rotation steps, each row followed by its count of steps
The counts run from 0 to 254.
[  3  -1  12  -2 -10  24  10 -10   2  -5 -10   6 -11   2  -9  13  -8 -12
  -6   0  -6  13  -7  -8 -15  -7  -7   7   9  -5  20  -1 -10   3  -8  -7
   5   0  -1  12   0  10  -5 -18  -8   6  13   3  15  10 -14 -10   3 -14
 -10  -6  -9   5  -7 -13  -3   9  -7  23  -9 -11  -7   2  -1 -30  -9  -4
   4   7   3  -8  11  -2   0   7  -9  19   4   8 -14  -4  22  -6] | 207
[-10   0 -11 -26 -10 -14  -4   9   4  -8  18  -7 -17  12   0   8  -3  -6
  10 -10  -9  -4  11   1  -4   2 -10   2  -2   9   4   6  -5 -11   7  -2
  10   8  -3  -8  -1  -5   3   1   2 -13  -2   2   0  -9   3  -5  -4   2
  -4  11 -11  -9   8 -10  -6   4  -3   1  -7  27   9   3   0  -9   2  18
  17  16  11  -1  -4  -4   2  -2  -8 -11   9   6  -8  21  28   6] | 6
[-19   4  -4 -20   1 -22   2 -10   0 -14  10 -17  11  -4  11   0   9  10
   6  -1  -4   4   2  18   2   4   4  -7 -14  -6  10  -2  -5  -5  12   6
  13   3  -1  -3  -3 -12  13  21   0  -4  -6  10  -6  -3   2   9   8  10
  -8   6  -8  28   9  23 -14   2  -9   0  17  13   4  -1 -12   2  -7   6
  11   7   5 -12 -19   3 -11  -5  11  -3  14   4   3  18   6  13] | 11
[ -7  -2  -4 -17   3   3  22  -1  15  -6   8  13  10  -9 -11   0   7  27
   1  -7  -3  -7   8  -8   2   3 -12  11  -8   7   0  12 -14  23  13 -17
  -6  -9 -19  -4  17   7  -2  -3   1  -1   0  -5  -5  -2  13 -10   0  -6
  10  -2 -12   9  19  10  -2  18   0 -17 -11   4   0 -11  -5   4  12   5
  -7  10   6  -9   3   4   2   0  -1   5  15   5  -9   9   3  10] | 150
[  6  14  14 -11  10 -13  13 -10  11  -6   2  -9  11   1  12  -1  15  24
   4   7   3 -13   0  -2   4   9   3  -1   3  11  -8  14   1   2  13   3
   6  -5   1  -4  23 -11  -8   3 -11  -9   9   5 -11   7  19   9   1  15
  -8  -8 -13   9  13  24 -10  14   9 -13  -3  10   0 -18   2  10  -8   2
   5  -7  -5  -2   4   9   3  -8  14 -13   1  -7   5  -3  -2  -6] | 146
[  0  -7  -9   4  13 -21 -14   6   1   7 -12   6  20  -3  -2  -3  13  -5
  13   0   3  -6 -16  10  12  13  -6  -9 -12  -1   2  -9   9  -5  14  -3
  -7  -3  12 -15  -5  -7   2   5  16  -4   9  -4 -24  13  -9  -1   2  17
   3   8   5  -1   1  10   0  -6  -4 -10   2   4  18   0   5   7   3 -12
   0  -7 -11 -11 -12   8  -9 -10   9   2   7  -8  14  20 -16   6] | 93
[  1 -13   6 -10 -15  -4  -9 -10   8 -11   6  -4  -6  -1  10   0   4  -7
  -2  -9  -3   1  10  -4   6   0   6 -11   1 -13  -6  -2  -4  -5  -3  12
  14  19  18 -35  12 -21   6   9  13 -12  14   6   1   7  21  -5  -2  10
   8  19  -4   8   2  -3   4   3  -2 -16   9   9  15  -7  -3  14  -1  -1
   6   9  13  -6  -7   6   4   1  10  -6  -1  -9   4  10  -3   4] | 186
[ -1 -11  -5   1 -14  -3  -1  -4 -11  -1  -5  -9  -5  -3   2   7 -20 -10
 -13 -11   0  18 -12   2  -2  13  11   7  -5 -15  10  -9  -5  -2  -1   4
  16  13  23  -4 -30   6  15  12  14  -1 -14   0  13  -6 -17   8   3   1
  -9  -1   6  16 -13  -2  -1  -4  -2   9  14  -9  12   7   1  -6  -1  13
  -1  13  10   7  -1   4 -11  -8   9  -6   0   8  -6   8   7   6] | 22
[  7  -2   4  -9  10 -12  10 -11  11   9   1   6  -5  14  15   8  14   1
  -4  16  -5  -7  -6   3 -10 -10   4 -11   4  11  -2   5 -21  -4 -19   8
  11  18 -14   4  20   5  -1   9 -17  -3  14  21   1   3  -5  -9   3  11
   4  -5  -5  -9   5  -5  -4  11  -4  -8   8   6   3   5 -13   8 -11  -6
   4 -18  -4 -12  -9  -3  19  -1   8 -12   8   9  22  -7  11   8] | 226
[-14  -7   3 -26 -15 -20  11   7 -15 -10   0  -4  13  -6  10  11  -6  24
   4 -16 -18   2 -13  14 -15   2   9 -17  13  -8   3  -7 -10  -6   8  -5
  13   7   5  -3   6  11  -3  12  -8   9  12  11   0   6  -8   3   1  12
  -7   3   7   7   5  12   3   2  -4  26   7  -8  18  -2  -9  -4  -4  -3
   4 -14  -8  -4 -15   1 -17  -9  21  -4  15  12   3  13  -1  -3] | 253
[ -7 -10 -10 -17   4 -15   2   9  -7   7   2  -1   7   2  -2   1   7  -1
  14  -2 -14  -2 -13   6   5   6  -8  -1 -16  13   3   6   3 -12  19  -5
  -2   5 -11  -5   7   8   3  11 -18  -9  13   8 -14   8 -27  -7  -7   5
  18  10  -5  -2   5  11   7  11   0   1 -16 -10  -4  -2  12  -9   6   1
   7   2   0  -9  -6  -6   9  -5   2  11   5  25  -4  11   5  25] | 243
[ -1 -18 -21 -12   3   0   5   2   7   4  17  10   8   0   1  -5  -3   1
  -5  11  -1  -8   4   0   1   3  -5   2   3  13   2  -1 -14   0  -7  -9
  -1  -7 -20   5   9  -3  -1  -2  -2 -16   3  -4  -7   2  11 -16  -6   3
  17  21   1  -9   2  -4  -3  14  -4 -27   5   9   7   5   2  -2   8  12
   3   8 -13  -4   0 -12  20  14   3  -2   8   2  15   2  14  23] | 231
[  6  -2  -5 -17   0 -27   8  -3   1   1  24  -7   6   9   3   5   7  -1
  -3  -2  -5  -8  -3  13  -7  -4  -1   0  10  10  13   0   0  -2  12   3
  12 -15   3   7  -4 -18   7   7  -2 -16 -10 -10  -3 -16  12   0   6   9
  -9   4   0  -6   4  -1  -9   7   5   6  14  13   7   5 -25 -14  -2   1
  18  -8 -11   6  -8  -5   2 -20   7 -11   9   0  13   7  25   1] | 236
[  8   3  12  14  -9  20   2  -7  -3   2  -6  -8   5   6 -14   3  -7  -6
 -11  -2  -7   4  -4  -5  -1 -13  -4  14  19 -20  18   0  -1  11  -5  -3
  -7 -15   1  10 -13  -2   4 -30   0  -6   9  -2   8   0  -5  -6  -4 -10
 -17  -7  -5   6  -8   2  -7  -2   2  13 -13 -16  -2   2   5 -15   2  13
   8   4   2  -2  17  -8   6   1 -16  24   3   4 -16 -19  14 -12] | 206
[  0   8  10 -22  -7 -14   8 -14   8  -3   3   1  -5  16  21   0   2  11
  -1  11   1  -9   1  -9 -13   3   0 -14   6   7  -1  15 -15   1   3  -7
  10   3   0  -2  25  -5 -17   6 -19  -3   7   7 -11   4   3  13   6   3
   1 -10 -22   6   4  16   1  19   6  -5  -4  12 -11  -6   3   7 -14  -9
   3  -6   4  -5  -2  13   6 -18  12 -20  11   8  -1   2   3  -5] | 145
[  3  -6   6   0 -32  -7  17 -20  10   5  -1  12  -2   5   9 -11 -15   3
 -21  13   4  10  11 -19  -7 -15  -2  -6   8 -12   2   0 -19 -14  -6  -9
  -6   3  13 -10  17   1 -11  -8   7 -17  14   2  -9  10  14  -4  -6   4
   4  -5  -2  11  14  -5  -3   6   4   5  -2  15   7   2  -6  -6 -16   3
  12   7  -8 -12  -4  -7   2   1  19   4   7   1   1   3  11  -2] | 51
[ -4  10 -11  -5  -5   4   4   1   3 -20   5  -1  -5   3   8  -6  -9  11
  -6   1   7  -2  -7 -28   0  15  -4  -5   9   8 -12  21 -19 -13  15  -8
  -2  12  10  -4   6   4  12  18 -19   8   4   0   6 -22   7  14   4   3
 -12 -15 -12  11 -11   8   4  -1   1   1  -4   6   5 -17   9   8  -9  -6
   3   5   7  -6 -10  18  -1   7   6 -11   8  18 -14   3   3   0] | 158
[ -9  20 -14  10  12   4  -1  10  -1 -10   6  -4  12  -5 -21  13  18  10
   6  -2   6  -5   8   8   7  14  -5   4  -6   4   1  11  18   8   2   6
 -10  -2 -13  19 -13  -9  15  -2   9  12 -23  -4  10 -28  -1   9   3 -14
  -8   7  -3   4  -3   7  -6 -19  -3  -8   3  -9   7  -1   2   7  14   0
  -3  -1   2   3   1   0 -12  17 -20   2   0   8  -2  -3  -1   1] | 165
[  2   4  18   4  -8   9  11 -12   0  14 -12  -5   9   9   2 -11   5  -9
  -1  15   0  10  -2 -10 -10  -5  -3   4  -1   4  16  14   0 -24  -1   6
  -3  -5   9  -3  16  -2 -10 -12 -26 -12  17   4  -5   2  -8  -5  -4  -6
   4  -4   3  -1 -10  20   1  11  12  -2 -12 -12 -16  -9  17  -4  -7  -9
  16  -2  -5  -9  -8  -5   6   5  12  14  -3  11  -2 -20   0   4] | 54
[  1 -15   9  13  -8   0  -6 -17  11   5 -14  -1  24   1   3  -2   4  -5
  -7   7  14   6   1   8  -1   6   1   4   6 -22  25  -5   2   4   9  -2
   0 -14   8   2 -18 -11  -2  -9  17  -6  11  13 -13  18  -1  -3  -3  10
 -12  -1 -10  30  -5  23   2   3  -1  -5   0 -15  16  -1   8  -9  -7  -4
   3   6  -4  -9  15   1  -6   3   8   6  -4   1  -3  -2  -4  -2] | 201
[ -9  -7   1  -5  14  17 -12   4  17   5   7   2   9  -6 -12  -4   7  -4
  -5  -4   1   3  10   1   5   3   0   1 -12 -13  15  -6  22   4 -14  23
  -2   0  -1  -1 -11 -11   7 -13  17   4   0  -5   8   1  -3  11   2  -5
  -6  13   8   8   0 -24   7 -14  -7 -16   8 -23   8   2  -5  -7  14   9
  -2   6  13   5  12   1 -17  19  -2  11  -8 -16   6  -3  -4  11] | 30
[-18   7  16   1 -10   4  12 -11   2   3   3  -2  19  -1  10  -7  -1   6
  -3  11   6   1   9  -7 -11  -6  -6   6   8   5  17  15  -1 -17  -6   3
  -5 -10  -3  13  18  -2 -12 -16 -27 -11  14   4  -2  -2   7  -7   1   2
   3   9   2   6  -8  18   4  13  -4   7  -2   3 -19  -5   8  -5  -8 -10
  24   8  -5   1  -2  -9  15  10   2  18   7   7   5 -13   6  14] | 55
[  5   3  14   0  -4   8 -13 -26  25  14   3   6  -5   6   3  -6  -2 -23
  -8  11   8   3   5  -8  -3 -14  -1   5   2 -10   6   6   4  -3  -2   6
  -3 -12  29  -2  -8 -10   0  -9  10 -11  -4   2  -4  -2   6  11  -1   0
  -9 -18  -8   5   1 -19  -3   1   9 -29  10  -5  11   7   5  -4   1  -4
   6 -14 -10  -4  -4  -7  -6 -12   0  -6   1 -17   9 -10   5  -8] | 48
[ -9  -9  -2   7   6  23 -17   6  14   6   2   7  -5  -2  -8  -4  -7 -17
 -15  -2   4   3   4 -12   9  13   4  -3 -14 -11   7  -4  17  -1 -15   8
   5   3  17   3  -8  -4   3 -17   4  -1 -11  -4  19   2  -5  -1  -7  -8
   1   8  -4   4 -14 -26   7 -12  -7  -3   6 -22  -5   8   8  -1  13  -2
  -2  -6   8  14   5   2 -12  12 -10   5  -7   1   7 -14  -5  13] | 31
[ -2   4  -3   0   9  -1  -8   9   1  -9   3 -10 -20   5  -6  15   9  -5
   7 -10  -5   1   7  -2   9   4   5 -11  -3  -4 -18  -7  -2   7   2   6
   4  21  -2   2  -3  -7  18  11  20  -2 -19   4   9  -8   6   7  -2  -1
 -17  -8  -7  -3   6 -11 -11 -25 -11 -14   3   0  29  -4  -4  12   1  15
   8  -5  12  -3   5   3  -7  10 -10 -21   1   0   0   6  12  -6] | 169
[ -4   4  17  -7   4  10   6 -15  12 -11   0   3  -8   8  -8  10  -9  -8
   4  -3 -12   5  -1   5 -21 -13  -7  -1  14  -7  14  -4 -17   4  -8   4
   0   8 -14   6  -3   1 -17  -7  -7   9  20  -1  13 -10   3  -1   8   2
  -6  -2 -14   1   6  -6  -3   6 -12  15   2 -11   0   0 -23 -23  -3  -2
  11   0   7   6   7   3  -4   4   2   8   8  -2 -12  -6  17  -9] | 208
[ 11 -14  -3   9  -5   7 -12 -13   0   3 -11  -3  -3   7  -1   3   8 -25
  -7  -4  12  10   0   0  -2  -2   3  -3  -6 -14   2   2  -5  -3   8  -1
   6   5  25  -8 -21  -9  21   9  16   1 -12  -2   7   6 -15   5  -3  -3
   9   8 -11   2 -17  -6  -8   2 -10  -1  20   3  -8   2  -7   4  -1  -3
  -8  11   6   6 -24   3  -5 -17   0  -8 -10   1   4  10   7  14] | 184
[  2   7  -8 -20  16   7  14   5  19   2   9   7   5  -3 -17   1  13  20
  10  -1  -1  -7   4  -7  17   3 -15  10  -8  10   2  16   5   8  17 -16
 -12  -7 -12  -1   1 -11   0  -7   7  -7   0 -11 -12   0   7   3  -3  -9
  -1 -10  -4  12  22   4 -13  -5  13 -29 -21   0   2  -9  -1  -1  19  17
   5   3   6 -14  11   3   4  -1  -6   7  12  -7 -12  -4   4  -3] | 151
[ 14  -1  -9  -4   4   9   8   2   8   5   3   2 -10  -4 -24  21  16 -14
  10  -7  -8   9  -3   4   8  -1   8   9 -15 -14   4  -4  16   8  -9  -3
  11  15   1  -6  -4  -1  18  -4  18   0 -16 -15  -2  10 -22 -15  -5 -18
   5  23  -1  -4  -6  -7 -22  -2  -7  -3  -5   1  -1  -1  -4  -4   5  17
  -6   6  15   2   7  -3   3   0 -16   6 -12  -6   4   9  11   8] | 179
[ -8  -3 -14   0 -18  -7   6   4  -5  -4  10  -7   3   3   9  -2  -9   6
 -15 -14 -13 -17 -17   3  -2   5  17 -14  16  13 -19 -10 -11  -2   4  -4
 -14  13  -2  -2  17   2   7  16   2  -4   3   1  10  -8  17  -3   1  11
  14   2  15 -17   0  -8  10  -2  -2  -8  16  -7  28   1  -9  15   3  -2
  14 -15  -4  -6  -4  -2  15   7  17  -8   7   3  12   4  -3  -1] | 78
[ -1  -2  -9  -5  -5  -1  -1   4  -2  11  -2   2  -4   5   5  -4 -13  -7
 -16 -10  -7  -3 -19 -15  -9   6  14 -10   0   9 -16  -6 -15  -5   0   7
  -5  13   0  -6  11  19  10  18  -8   1  11   1  12 -19  -3  -3   5   5
  10 -13   6 -18 -11  -9   4   8   3  -9  12 -11   9  -3   4  12  -2 -16
  -2  -8  -8  -4  -7   7  13   1  15  -9   1  15  -2   1  -6   7] | 77
[  1   6  -2 -16   9 -11 -11  15  10   9  12 -12  -6  -1 -11   4  10  -4
   8 -11 -13 -19  -5   4   6  -1   2 -15  -5   8  -7 -16  14   7   6   8
  13   3   9   0  11  -8  15   1   9  -9  -6  -9  -1  -6  -1   1  -1  14
   1  -6   0 -23   3 -24  -9  -3   0   0   0   5  18   0 -18   2  13  10
   8 -20 -10  -2 -10  -2  -5 -19   0  -1   8 -18   3  20   5 -14] | 88
[-10   7   0   6   3  -1   0   8  -5 -13   2   8  10  -6  -4 -12   5   4
  18   3 -10   8   4  -4   2  -4  -6  -1   5 -12   8  -8   7  -8   8   5
  -6 -20 -11  -2 -11  -2 -28  -4   9  -1  12  -4  -8  12  11   7  10   0
  18  28   9   4  17  11  17 -11 -17  -4  -3   0  -2  -6  -4  -4  13  -3
   9  20  -2   5   2   1 -25  18  -5   6   8 -22  -6  13  -1   3] | 110
[ -5  -5 -10  -8  -3  -2  -9  10  -2   8  -4   8  13 -18  -6  -2 -12   3
   3 -11   5  -2  -3  -6   4  18  -3  10   1  -1 -13   0  -6  -9   1 -19
  -3  -1   6 -13   5  12  -2  -8 -12  -3   8  -5  -7   9  -3 -14 -13  10
   6  27  10 -12  -7   6   5   9   2   1 -11  17  11  -9  27   6   3 -13
   8   0  -8   2 -19  10   9  -3   3  12  -2   8  -2  17 -18   9] | 95
[-14   2  12 -14 -17   1 -11 -15  10 -15  13  -2   0  -9  -1  10  -4   0
  -5 -17   3   6  17  -5   2 -11  -2  -4   3 -20  15  -2  -6  20   0   5
   9   0   9  -3  -2  -7   1  -7  17   0  -2   7   2  17  16  -4  -1   7
  -9  -1 -14  14   7 -19  -5   5 -12  12  -1  15   1   3  -9 -12  14   1
   9   6  -5  -2  -3   1 -10 -10 -13   8  -1   1 -13  10  17  -6] | 195
[  0  10  -4  -5   5  16   8   4   4  -8  11  16  -5   1  -8  12   9  -4
   8  -6   7  -8   0 -13  -6  -6  -9  12   6  12  -5  29 -11   1  21 -21
 -15   1  -8   9   2   1  -6  -2 -20   0 -10   9  17 -10  -7   3  -9 -23
  -5  -3 -11   0   4   1   7  -2   4   8 -11  -6  -1 -14  15  -1  11  -2
   3  -9  -2  -3  -5  11   2 -17 -11  -3  -4  14 -23  -4   3 -13] | 153
[-19   1  24   0  -9   0 -14 -11  10 -12  -1  -1   1   2  13   8   6  -5
   2  -7   9   5  10  -5  -7 -13   4 -14  16  -9   1   3 -17  -4   3   3
   1   5   7  -7   3  -6 -20  -6  -4  -4  25  20   9  30   6  -6  -2   8
  -5   2 -15   8  -3   7   8  -1  -9  10   3 -12   1 -15  12  -5   2  -8
  11  -4  -2  -8  -9   2   4  -6  17  -1 -10   5 -12  -5  -4  -8] | 199
[ 21  16   5  21 -11   9   2 -16  -1  12  -2   2  -6   8  11  -2 -16 -13
 -25  14  -1   6 -11 -12  -7  -1  17   3   0  -1 -11   0  -3   9  -5  14
  16 -17  25  -1   3   4   6   2  -1   2 -10  -5  12  -4  -1  12  -6   2
   9 -26 -11   1 -16  -6   7   4   8   8  14   4 -14   0  -4  12  -6   1
 -16  -5   6  10   0  10   1 -13 -10 -11  -8  -4  16 -11 -13  -6] | 130
[ -8  -8  -9 -18   5  -8  10   2  11 -11  13   4   2  -4   6   3  17   0
   7  -1  -2  -9   8  -2  -3   4 -15   2  -3  16   7  22  -7 -12   8  -2
   4  12  -4  -7   3  -2  -5   7 -22  -2   5   6  -1  -9  -5   1  -3  -3
  11  23  -2   4  -1  13  -3   6  -7 -16   6   8   0  -9  15  -1  10  -5
   0   3   7 -10 -19 -15   8   2   0  -5   4   9   8   2   1  19] | 1
[  8   1 -11   4   7   1  -1   1  -9  19  -9  -2   1   8  -3  -9 -16 -10
 -12  -2  -3  -3 -31  -4  -6   2   5 -12  -7   5 -10 -11  -2  -6   3   6
  -5  18   2   7  -3  10  24  24  -3   3 -12  -5  10 -25 -14   8   8  11
   7 -28  -3 -13 -13 -28   0   3   5 -13   7 -22  15  -3 -11   2   2  -7
  -7  -6  -6   4  -4  -2   7 -11  11  -5  -1   7   0   5  -5   2] | 76
[-10  -3  -6  -4  11   2 -13   3   2   5  -4  -8  12  -1   6   1  -1   5
  16  -3  -2   4  -4   6  16  22   8  -4 -26  -6   8  -1   3 -10   8   0
  12   5   3 -11  -4   0  25  14  -1  -9   8  11   1   1 -16   0  -9   9
 -11  -2   2  23 -12  22  -4  -1  -3 -12  -2  -5   1 -10  23   9  12   5
  -5   8   6  -5 -10  -2  -1   5   1   6   3  18 -10  -6  -4  17] | 13
[  5   7  -9   5  20   6  -4   2   5  -6  -9  -4   4  -4  -1   3  -4  -3
   5   3  -7   6  -2   7   6  26  11  11  -9 -10  -4   6   1  -5 -11   0
  17  12   1  -3  -2  -6  22   6  -3   3  -5  -8  12  -1 -21  -3  -5   6
  -4  13   4   1 -22  15  -9   3  -4 -22   6  -1   7 -16  16  19 -14   2
 -12   1  20  11  -6   4  10  14   2  -4 -11   6  14   2 -15   7] | 175
[  7   7  -5  -4   1   4 -11  11   0  -3   9  15 -15   0  -3   1 -13  -2
 -11   5   9  -9   3 -30  -3   0  -2  -3  -3  15  -8  13 -10   7   3  -4
   2  -6   1  -2  13  -3  -5  -1 -11 -10 -12  -9   3   3   2   7  -5  -3
   6 -14 -26  -4   1 -18  14  15   2  -7 -15  16 -29  -5   0  -5   1   0
 -10   8   2  10   2  13  12 -14 -14  -5  -6   5  -3   8   8   1] | 140
[  3  12  -2  28   5   5  11  -5  -9   9  -9  -8   7  -5  12 -12   6   7
  -2  14  -3  16  -6   6   7   2  16  -2   3 -13   0 -14  -3  12  -9  11
  -2 -18  -8   8 -12   8   2   9  10   7   5   2  -4  10  -2   3  14   7
   9  -9  -4  18  13  17  -6 -13 -10   4   3  -8  -1   9  -9  18   2  -5
 -20   0  -4  -6   7  -3 -18   9  -1  -1   2 -11   5  -7 -21  -3] | 120
[ -2  -7  32  -6  -3  11 -20 -17   9  -2 -11   0  -7   4   7   9   9 -14
   1  -9   3  15  -9  -9 -13  -4  -5 -12  -3 -13   6  -1 -12  -1   8  -1
  10   9  10 -12   6  -4  -1   3  -3  -4  20  20   5  23 -15  -4   3   6
  -6 -12 -24   9  -8  -3   1   0  -8  13  -4 -17   4  -7  17  -4   0  -5
  10   1   3  -9  -7  -2   4 -17   7  -1  -8   5 -18 -11  -3  -7] | 198
[ -8  17  15  10   0  -2   7 -12  -4 -11  -2  -3   9  -7  23 -10   9   4
  -2   6  -1  12  -1  12   0   1  20 -16   6  -9  -3 -12  -9   5  -4  13
   6 -17  -2   0  -4  12  -9  15   5  12   7   9   4  11  14   7   7   4
  -1  -1   1  17   9  15   4  -7  -9   7  10  -8   8  -3 -13  19   6   3
  -1  -8 -11   0   3  -1 -17   8   3  -6   2 -16   4 -13 -18  -4] | 119
